One vector is turned by the same rotation once a step. Each row is the vector after some number of steps, and that number follows the row.
The counts run from 0 to 423.
[142 169  93 112 172  93 131  97  90 150 100 162 129  82 144 151 133 136
 140 119 151 106 160 143 154  94 116  92 114 145 133 188 119 122 109 107
 107 169 135 131 120 110 104 112  87 107 102] -> 263
[161 106 123 146 123  94 150  60 136 147 117 152 121 105 151 137  83 146
 124 120 135 106 144 153 129 140 102 118  97 119  70 141 110 100  88  77
  94 126 141 120 110 101 115  84 101  99  94] -> 278
[134 179 144 103  61 119 118  90 135 120 141 131 115 137 144 137 110 125
 132 159 132 130 127 147 115  73 103 116  84 126  86 119 101 133  98  91
  85 105 159 144 134  94 129 135  99 160  98] -> 384
[153 116 133 161 140 139 139 100 110 120 114 142 148 109 167  98  79 138
 113 100 111 117 141 148 116 117 113  96  93 142 105 147  97  88 143  94
 132 141 174 122  73  88 101  71 119 146  90] -> 282
[ 93 157 152 112 146 144 165 110 123 123  77 145 125 128 111 176 122  93
 162 141 105 174 107 171 129 129 138  88  95 162 140 165 107 154 173 140
 138 127 164 158 101  95 137 113 103 110 110] -> 330
[102 194 131  89 106 166 136 135  99 103 112 136 132 112 103 163 139  86
 139 140 130 132  92 168 137 120 115  96  89 149 115 106 132 130 149 148
 160 114 144 131  82  99 123 162 108 160  81] -> 418
[118 172 139 135 106 134 125 129 147 108 118 149  96  89 119 189 101  84
 150 172 106 122  92 129 149  78 134 123  99 151 104 133 132 149 121 137
 125 137 195 137  76 113 122 114 169 116  95] -> 47
[164 102 101 153 154 163  93 134  96 136 111 182 183 146 130 134 133 132
  85  92 121  86 102 141 168 138 157 144  82 107 106 145 140 147 123 126
 134  89 128 114 115 103 141  83  88 116  92] -> 203
[155 108  87 169 140 104  95  80  63 130 117 171 137  88 108 127 113 146
 102 116 156  82 120 143 122 147 123 147 115 119  96 145 117 129 117 122
 160 106  99 101 158  80  85 134 110 109 104] -> 180
[ 92 135 161 139 118 122 193 109 128 126  82 132 126 109 149 173 132 108
 139 131 138 121  64 176 107 115 114 104 124 175 118 133 106  81 100 128
 134 153 160 141 105  96 119  97 117 126 102] -> 348
[107 126 150 142 100 143 109 112 122 116 123 140 149 121  87 121 152  83
 107 135 138 125 102 167  77 125 123 142 116 140  84 113 117 181 156 140
 149  87 159 144 138  50 108 134 118 135 100] -> 404
[159 137 107 145 145 182 100 141  87 133 104 170 153 146 119 131  83 134
 119 110 108 127 107 136 189 134 148 103  51 101 110 136 116 107 134 130
 140  95 132 119  94 125 140  90 106 121  76] -> 201
[109 131 165 190  91 115 140 106 135  90 134 115  95  99 149 181 104 113
 121 145 128  92  74 148  95  82 139 167 147 158  99 132 120 128 118 121
 127 119 156 117  97  73  95 108 142 151 112] -> 58
[ 80 114 148 135 123 105 201  78 135 116  90 139 121  91 124 179 150 113
 145 132 134  98  90 177 110 145 127 128 138 170 135 140 112 127 137 113
 146 153 157 133 106  83 116 110 100 103 104] -> 341
[116 137 149 158 109 132 114  95  92  98 121 166 121  89 120 157  93 127
 120 147 104 134  75 152 103  94 138 165 124 164  80 126  90 138 147 127
 147  71 133 109 171  82 105 148 106 145 104] -> 82
[128 114 142 144  98 120 142  71 161 126 136 165 107  87 154 193  96 136
 131 168 102  99  96 155 126  86 123 158 109 155  87 136 106 125 101  98
  89 138 163 129 131 119 117 106 119 102  95] -> 366
[116 153 104 134 112 120 151 126 112 131 106 115 124 177 140 172 121 152
 170  89 139  87 114 145 168 112 168 136 109 115 162 180 140 152 126 109
 123  93 107 115  97  97 144 106  54 136 122] -> 229
[113 183 111 124  96 134 104 144 112 110 140 108 110 144 128 190 137 126
 147 139 146  71 110 117 187  91 148 123  98 109 165 138 164 141 115 114
 144 113 142 118  74 102 132 145 123 140  92] -> 134
[120 126 134 125  92 125 121 103  90 118 146 148 140 106 114 132 140 129
  94 135 163 111  87 164  89 134 113 148 123 128  79 111 115 127 116 123
 156  78 129 124 184  53  96 158 101 141  88] -> 91
[147 157  92 156 150 125  77 104  61 121 106 169 104  82  97 146  79 135
 137 140 125 134 137 133 152 123 130 101  92 129 102 164  94 113 152 129
 165 104 118 101 132 105  95 136 138 117  94] -> 176
[123 143 106 126 113 119 131 125 107 129 141  94 124 175 139 151 142 151
 143  82 152  77 139 126 160 138 149 119 100  88 160 158 162 143 129  89
 132  86 125 123  88  68 128 104  76 139 108] -> 222
[116 132 129 126  79 121 108  85 138 117 139 154 145 111 104 134 139 107
 112 138 125 108 121 174 101 122 126 170 117 144  77 118 125 203 131 122
 114  92 142 137 160  70 116 157  90 132 105] -> 398
[125 137 117 130  93 160 123 116 104 128 102 182 161 130 102 170 150 117
 111 152 120  98  65 163 158 128 140 148  69 122  94  96 121 135  87 145
 154  89 126 120 146 124 142 162  95 111  87] -> 107
[166 138  95 120 112 120 121 105  80 141 118 145 121 135 129 124 112 158
 121 107 161 105 133 135 155 154 106  94  65  82  74 116 128  86  88 107
 137 102 106 117 120 101 116 122 100 108  78] -> 190
[124 143 125 162 132 159  84 161 118 129 120 143 124 146 125 197 149 104
 115 132 152  91  62 123 154  85 176 141 115 116 136 167 156 149 106 145
 137 102 145 132 121  90 138 103 135 127 111] -> 138
[112 183 120  72  98 129 131 128 107 110 131 134 142 118 110 156 185  91
 120 141 152 107 108 163 129 138 103 111 101 127 106 108 161 160 114 137
 136 108 146 138 109  84 122 167  82 144  79] -> 416
[140 165 152 115  88  90 127 109 143 106 162 106  84 106 152 165 131 107
 117 149 160 104 116 131 115  80 114 123 124 129  73 132 160 130  87 101
  98 107 156 133 118  68  98 123 138 135  97] -> 61
[108 151 133  74 119 139 121 106 139 133 123 155 148 110 110 154 157 101
 128 156 110 166 135 147 141 129 114  95  80 133 137 142 120 178 141 120
 133 120 199 170 153  78 142 154  92 100  79] -> 14
[107 159 124 118  77 121 131  94  85 109 156 131 128 100 123 138 118 148
 129 149 140  98 115 149 118 146 104 130  96 124 102  86 109 121 125  99
 164  90 125 119 152  68  94 184  89 150  81] -> 93
[119 150 149 158 119 142  92 109  99  96 128 160 128  80 116 156  93 120
 119 146 107 136  85 149 105  82 135 147 121 164 100 146  95 142 170 138
 159  91 139 123 164  82  92 151 120 150  93] -> 81
[116 120 144 164 114 120 119 115 147 119 118 151 132  87 129 184 145  90
  98 154 136  82  83 148 122  79 143 172 150 157 107 145 143 159 113 129
 125 133 177 128 103  80 116 105 145 111 109] -> 50
[121 151 150 128  75 107 126  73 142  99 170 106 107  93 164 147 102 147
 131 150 132 102 148 141 102  92 103 127 113 141 108 124 114 120 129  71
 111 132 170 133 114  69 100 122 119 159  93] -> 376
[ 95 142 143 123  68 145 161 123 101 105  94 138 148 146  98 144 148  91
 130 122 136 107  62 184  99 131 122 128 101 140  86  86 118 124 123 157
 141  90 130 131 118  91 126 148  94 156 107] -> 413
[163 125 139 138 136 148 119 122 135 142 108 160 167 151 167 105 109 119
  88  82 129 128 121 150 122  89 125 109  90 128  87 156 102 129 121 110
  98 112 165 155 109  90 129  59  85 145  93] -> 291
[127 110 132 178 123 164 135 133 115 120 108 106 118 185 129 132  89 136
 148  83 127 115 106 139 138 156 161 107  83 100 140 153 126 128 146 111
 149  79 134 122  76  76 133  75 118 132  99] -> 218
[ 92 139 122  90  98 118 142  85 139 118 124 130 145  95 100 159 160 114
 135 170 122 119 139 151 125 153 117 119  91 133 144 123 131 176 138  93
 158 136 186 149 126  76 129 153 109  90  78] -> 21
[136 152 153 130  97 108 127 106 150 104 141 112  70  95 127 188 104  93
 128 174 125 124 102 130 121  94 114 129 106 131  77 136 152 148 108 109
 101 116 174 139  94  87 120 119 174 106  89] -> 54
[ 81 105 138 126  96 145 163  90 140 130  82 167 139 124 102 166 131 108
 144 152 101 136  84 173 119 140 134 143  98 153 113 113  87 160 127 119
 138 125 173 149 154  96 149 132  91  88  99] -> 18
[142 203 153 116 108 137 106 129 118 104 130 133  89 110 141 166  92 113
 143 150 122 156  94 139 125  53 123 103 105 143  85 138 120 116 119 129
 106  93 146 140 139  94 110 143 128 161  99] -> 71
[ 84 100 131 138  89 131 152  99 144 131 102 147 157 125 103 156 180 101
 102 148 152 104  94 171  97 143 129 140 118 151 135 116 124 152 114 117
 155 140 188 156 134  57 142 132 122  97  92] -> 26
[136 162 103 111 135  85 154  92  95 159  82 123 100 135 140 152 126 135
 160 119 181 133 142 149 139 123 108  57 111 115 122 175 110 104  89 113
 112 135 131 137 126  92 108 110 111  93 113] -> 255
[116 157 100 172 128 111  92 125  64 129 106 139 116 120 132 154 131 150
 128 105 173  91  94 142 114  71 139 127 153 131 130 166 113 111 106 142
 152 106 109 111 155  77  82 140 101 153 120] -> 163
